128 stands for zero in the data rows.
Here are some points:
[98, 173, 108, 99, 116, 151, 97, 153, 76, 121, 114, 164, 85, 105, 113, 159, 120, 133, 95, 148, 97, 167, 62, 127]
[96, 176, 97, 220, 124, 148, 145, 81, 229, 255, 80, 134, 86, 159, 71, 201, 150, 155, 68, 165, 109, 113, 142, 90]
[159, 128, 104, 139, 144, 147, 109, 165, 148, 239, 110, 153, 81, 121, 125, 56, 132, 90, 94, 130, 109, 109, 160, 141]
[119, 139, 113, 57, 168, 142, 98, 181, 82, 152, 100, 140, 117, 159, 86, 88, 146, 89, 93, 125, 108, 162, 133, 166]
[110, 107, 89, 103, 114, 139, 96, 150, 67, 133, 118, 157, 86, 153, 131, 127, 122, 113, 82, 77, 99, 135, 137, 146]
[111, 126, 134, 107, 118, 133, 84, 148, 115, 134, 104, 135, 93, 149, 85, 102, 137, 86, 84, 95, 116, 137, 116, 146]
[147, 114, 121, 120, 136, 96, 89, 147, 157, 111, 101, 154, 64, 140, 154, 130, 149, 92, 116, 114, 157, 151, 85, 155]
[157, 132, 100, 90, 112, 113, 76, 180, 150, 125, 92, 158, 88, 159, 141, 108, 141, 85, 128, 77, 154, 147, 111, 156]
[137, 120, 117, 111, 102, 125, 82, 162, 139, 102, 93, 147, 80, 166, 158, 126, 166, 118, 125, 93, 154, 169, 79, 126]
[150, 138, 115, 91, 131, 106, 79, 158, 106, 93, 82, 140, 88, 158, 175, 141, 164, 120, 135, 89, 159, 152, 83, 123]
[136, 141, 112, 77, 145, 101, 81, 178, 96, 96, 87, 152, 82, 146, 191, 130, 121, 111, 109, 63, 186, 136, 97, 148]
[153, 149, 136, 72, 122, 100, 92, 158, 82, 92, 72, 157, 95, 160, 198, 152, 109, 87, 123, 88, 166, 133, 130, 167]
[151, 147, 138, 71, 119, 121, 103, 160, 93, 87, 90, 158, 85, 163, 192, 158, 114, 93, 129, 87, 157, 131, 124, 163]
[151, 148, 155, 91, 110, 113, 112, 147, 90, 87, 87, 149, 91, 162, 169, 155, 113, 82, 134, 84, 166, 136, 127, 153]
[155, 154, 142, 90, 107, 130, 86, 137, 92, 82, 93, 156, 108, 175, 184, 157, 110, 91, 123, 73, 149, 132, 129, 170]
[150, 139, 137, 101, 108, 139, 105, 141, 113, 74, 103, 150, 109, 174, 174, 163, 113, 95, 131, 64, 161, 127, 134, 163]
[134, 127, 146, 104, 112, 153, 101, 148, 104, 79, 90, 166, 92, 180, 167, 152, 116, 71, 119, 83, 168, 136, 125, 165]
[147, 157, 134, 98, 105, 147, 101, 141, 94, 86, 85, 163, 101, 179, 173, 166, 115, 90, 118, 94, 148, 126, 140, 174]
[139, 147, 147, 113, 99, 160, 97, 140, 92, 87, 93, 172, 94, 178, 169, 156, 112, 88, 113, 99, 148, 135, 137, 158]
[134, 140, 167, 109, 110, 182, 102, 136, 91, 77, 93, 142, 94, 166, 128, 134, 112, 86, 120, 108, 144, 148, 122, 144]
[131, 157, 136, 107, 110, 160, 82, 128, 89, 80, 91, 154, 90, 168, 145, 154, 131, 106, 120, 118, 132, 144, 117, 164]
[127, 148, 148, 114, 113, 174, 71, 125, 96, 84, 99, 131, 93, 156, 153, 137, 122, 91, 101, 114, 146, 154, 116, 147]
[132, 157, 150, 115, 115, 147, 81, 121, 101, 83, 92, 124, 101, 156, 126, 153, 134, 101, 110, 121, 149, 156, 131, 146]
[136, 145, 151, 120, 109, 164, 91, 128, 94, 83, 95, 123, 102, 162, 133, 143, 125, 91, 112, 124, 138, 155, 119, 142]
[69, 100, 174, 102, 141, 91, 157, 136, 93, 150, 137, 121, 162, 116, 168, 68, 164, 124, 118, 110, 124, 169, 112, 117]
[154, 129, 182, 165, 111, 125, 168, 242, 202, 146, 161, 119, 84, 147, 123, 154, 255, 181, 77, 104, 153, 236, 69, 138]
[124, 182, 105, 120, 136, 151, 165, 169, 122, 107, 159, 114, 76, 158, 95, 164, 207, 161, 138, 139, 175, 142, 79, 103]
[98, 149, 104, 167, 144, 136, 162, 183, 112, 98, 184, 134, 78, 124, 138, 109, 181, 114, 134, 126, 165, 135, 73, 73]
[91, 163, 75, 167, 125, 131, 158, 161, 87, 120, 184, 143, 95, 89, 124, 95, 134, 93, 120, 122, 156, 125, 80, 77]
[86, 172, 79, 144, 129, 113, 146, 147, 84, 153, 171, 136, 110, 102, 97, 84, 108, 102, 97, 154, 141, 101, 82, 90]
[82, 166, 126, 156, 106, 72, 153, 122, 121, 167, 156, 155, 126, 127, 114, 126, 77, 96, 79, 126, 100, 84, 148, 100]
[84, 165, 111, 133, 125, 89, 148, 128, 118, 185, 144, 147, 143, 104, 104, 133, 109, 119, 110, 151, 89, 89, 150, 84]
[109, 160, 135, 145, 111, 101, 164, 125, 119, 162, 149, 142, 158, 92, 87, 111, 104, 101, 128, 153, 97, 87, 168, 71]
[102, 174, 112, 142, 102, 105, 140, 122, 99, 165, 155, 139, 162, 95, 98, 121, 89, 117, 109, 151, 93, 86, 151, 91]
[105, 157, 129, 182, 102, 111, 119, 138, 136, 169, 154, 153, 157, 71, 88, 102, 87, 104, 117, 166, 117, 85, 170, 75]
[111, 160, 127, 146, 122, 138, 137, 129, 174, 158, 110, 161, 148, 97, 158, 148, 89, 157, 143, 165, 111, 124, 144, 78]
[107, 169, 134, 148, 131, 124, 134, 116, 179, 152, 118, 170, 161, 107, 131, 159, 83, 186, 134, 162, 117, 115, 139, 77]
[119, 171, 103, 141, 141, 135, 128, 124, 164, 154, 118, 169, 158, 108, 144, 154, 62, 192, 139, 152, 106, 92, 126, 99]
[141, 149, 122, 128, 150, 164, 142, 129, 167, 130, 92, 151, 147, 108, 126, 156, 73, 185, 167, 160, 99, 103, 102, 81]
Here are 16 more points, each followed by its number:
[161, 171, 111, 135, 131, 141, 144, 117, 146, 123, 101, 158, 167, 124, 127, 167, 69, 199, 170, 161, 83, 87, 129, 86] 0
[144, 147, 126, 123, 152, 165, 160, 131, 138, 103, 80, 153, 159, 124, 118, 147, 58, 175, 165, 162, 96, 98, 120, 83] 1
[167, 156, 124, 136, 136, 160, 152, 123, 127, 118, 112, 147, 167, 101, 91, 145, 72, 168, 174, 144, 100, 68, 129, 81] 2
[154, 145, 119, 131, 145, 166, 154, 131, 119, 121, 110, 132, 150, 100, 98, 134, 59, 164, 164, 144, 104, 65, 108, 86] 3
[166, 183, 123, 114, 127, 143, 149, 104, 167, 112, 105, 144, 148, 117, 139, 167, 82, 187, 169, 169, 79, 104, 121, 77] 4
[151, 159, 129, 110, 142, 180, 156, 125, 168, 111, 86, 132, 149, 126, 145, 122, 98, 156, 168, 157, 91, 102, 113, 70] 5
[147, 181, 122, 119, 135, 162, 144, 107, 154, 120, 103, 149, 166, 133, 130, 148, 103, 180, 157, 139, 92, 94, 141, 88] 6
[150, 167, 131, 111, 139, 161, 158, 97, 161, 96, 91, 145, 158, 126, 116, 137, 114, 167, 162, 155, 94, 104, 125, 73] 7
[166, 172, 117, 106, 142, 149, 155, 102, 162, 122, 86, 168, 167, 146, 137, 138, 96, 168, 171, 129, 83, 92, 132, 89] 8
[123, 142, 104, 57, 117, 126, 127, 170, 146, 128, 146, 124, 47, 112, 110, 159, 121, 117, 91, 137, 110, 191, 62, 100] 9
[123, 132, 168, 95, 168, 64, 94, 173, 79, 89, 97, 96, 151, 107, 95, 129, 156, 113, 147, 119, 134, 152, 139, 150] 10
[108, 145, 136, 114, 118, 77, 93, 141, 81, 106, 133, 103, 140, 87, 73, 108, 141, 124, 111, 164, 165, 80, 145, 154] 11
[126, 155, 116, 123, 98, 98, 77, 135, 63, 152, 131, 96, 126, 97, 98, 116, 112, 116, 116, 163, 181, 89, 111, 164] 12
[125, 126, 121, 130, 106, 106, 100, 139, 71, 138, 127, 75, 147, 101, 83, 100, 151, 144, 156, 135, 158, 83, 132, 155] 13
[149, 125, 114, 127, 133, 114, 89, 133, 105, 141, 140, 69, 151, 78, 74, 79, 158, 149, 177, 101, 184, 109, 147, 163] 14
[152, 124, 118, 139, 132, 110, 91, 129, 109, 137, 135, 81, 143, 75, 77, 73, 187, 141, 164, 109, 179, 135, 156, 150] 15
Which of these numbered points is nearest to each point below, ignoring the direction in which the first points spread most? Its number follows each.
[150, 158, 93, 104, 157, 115, 90, 82, 104, 149, 166, 132, 133, 111, 142, 96, 79, 118, 154, 162, 197, 105, 125, 157] > 12
[75, 72, 87, 144, 114, 117, 134, 170, 169, 109, 127, 130, 65, 88, 103, 180, 126, 176, 66, 108, 108, 153, 65, 153] > 9
[160, 168, 116, 63, 102, 142, 90, 77, 124, 89, 137, 104, 111, 112, 109, 82, 125, 95, 146, 96, 164, 99, 156, 109] > 14
[147, 115, 80, 133, 130, 130, 103, 139, 74, 118, 170, 76, 155, 91, 145, 107, 169, 96, 186, 69, 168, 152, 106, 150] > 14
[159, 117, 124, 152, 150, 97, 115, 152, 123, 125, 191, 143, 73, 136, 135, 147, 77, 121, 94, 154, 90, 187, 83, 146] > 9
[152, 112, 110, 157, 109, 145, 130, 163, 139, 99, 194, 136, 70, 122, 114, 122, 96, 87, 119, 164, 82, 195, 72, 160] > 9
[141, 100, 113, 101, 130, 116, 158, 99, 132, 92, 82, 119, 157, 135, 136, 113, 139, 179, 149, 172, 134, 127, 124, 121] > 7
[145, 108, 138, 125, 165, 109, 136, 167, 115, 113, 167, 137, 61, 132, 137, 135, 89, 101, 99, 151, 84, 205, 60, 160] > 9
[166, 122, 116, 143, 111, 62, 183, 69, 177, 125, 108, 80, 159, 153, 94, 125, 75, 165, 168, 142, 75, 82, 131, 133] > 8
[154, 154, 121, 83, 116, 155, 109, 95, 98, 87, 129, 128, 127, 136, 107, 83, 113, 91, 157, 98, 140, 99, 154, 132] > 2
[117, 124, 122, 152, 133, 128, 151, 154, 129, 108, 167, 134, 99, 114, 109, 206, 136, 113, 68, 107, 116, 161, 60, 127] > 9
[153, 118, 132, 154, 146, 68, 183, 72, 181, 125, 123, 89, 146, 174, 76, 132, 68, 155, 149, 135, 89, 111, 155, 121] > 8
[87, 85, 140, 139, 147, 144, 131, 176, 193, 86, 179, 154, 85, 152, 82, 174, 136, 105, 99, 152, 160, 205, 88, 162] > 9
[75, 54, 95, 172, 109, 118, 131, 160, 158, 119, 142, 135, 68, 88, 105, 163, 104, 172, 64, 106, 112, 151, 71, 144] > 9
[148, 137, 122, 158, 98, 95, 121, 153, 124, 122, 183, 156, 58, 110, 134, 142, 83, 89, 121, 150, 88, 201, 83, 164] > 9
[138, 75, 82, 131, 138, 105, 129, 140, 153, 139, 170, 163, 64, 106, 140, 168, 78, 140, 95, 140, 138, 157, 69, 158] > 9
[149, 120, 136, 138, 122, 68, 186, 85, 191, 117, 102, 71, 147, 136, 74, 120, 81, 148, 169, 158, 99, 103, 120, 111] > 7
[125, 79, 101, 139, 119, 134, 117, 162, 167, 133, 113, 128, 49, 70, 153, 153, 79, 133, 82, 119, 119, 143, 59, 151] > 9
[129, 105, 129, 94, 127, 118, 154, 105, 133, 91, 80, 116, 146, 137, 130, 106, 137, 170, 142, 176, 149, 132, 133, 117] > 7
[142, 101, 104, 115, 131, 112, 132, 158, 154, 118, 102, 97, 65, 91, 153, 176, 89, 170, 97, 77, 92, 170, 79, 153] > 9
[166, 144, 128, 173, 134, 143, 125, 146, 125, 108, 184, 149, 79, 121, 113, 141, 107, 131, 101, 153, 67, 211, 80, 173] > 9
[158, 120, 110, 145, 115, 123, 105, 142, 80, 109, 170, 62, 154, 81, 139, 110, 174, 81, 178, 57, 154, 168, 106, 137] > 15
[73, 131, 197, 144, 127, 143, 119, 180, 101, 172, 84, 115, 160, 154, 120, 113, 194, 93, 158, 146, 94, 170, 149, 77] > 10
[115, 154, 188, 136, 142, 129, 113, 171, 98, 168, 100, 90, 168, 169, 118, 121, 192, 118, 146, 151, 124, 158, 152, 79] > 10
[110, 97, 175, 151, 154, 157, 177, 83, 102, 174, 133, 151, 119, 116, 148, 119, 76, 96, 79, 87, 118, 134, 138, 158] > 3
[84, 179, 143, 167, 149, 146, 75, 68, 161, 135, 150, 110, 56, 158, 154, 128, 157, 144, 85, 125, 93, 81, 131, 137] > 6
[148, 76, 103, 141, 92, 124, 119, 137, 145, 127, 144, 170, 64, 107, 157, 171, 66, 128, 62, 129, 110, 153, 60, 161] > 9
[130, 117, 163, 166, 158, 101, 171, 168, 194, 108, 159, 134, 90, 90, 90, 221, 192, 150, 92, 101, 133, 182, 60, 129] > 9
[138, 84, 89, 124, 136, 87, 136, 125, 138, 132, 174, 157, 79, 117, 137, 164, 84, 141, 102, 132, 132, 148, 76, 153] > 9
[133, 136, 110, 142, 127, 84, 152, 159, 108, 108, 185, 142, 86, 111, 102, 169, 95, 130, 99, 149, 98, 169, 83, 179] > 9
[52, 70, 93, 159, 112, 97, 133, 169, 134, 100, 133, 126, 75, 80, 101, 168, 112, 159, 84, 114, 119, 158, 81, 157] > 9
[106, 99, 180, 152, 164, 168, 172, 93, 99, 184, 131, 149, 117, 124, 151, 111, 78, 90, 71, 85, 117, 135, 127, 172] > 3
[141, 78, 168, 134, 137, 135, 160, 91, 88, 153, 157, 96, 141, 154, 152, 109, 98, 113, 110, 119, 130, 122, 161, 167] > 13
[144, 84, 166, 135, 126, 123, 170, 82, 99, 149, 163, 97, 146, 135, 145, 114, 118, 123, 118, 130, 128, 121, 167, 157] > 13
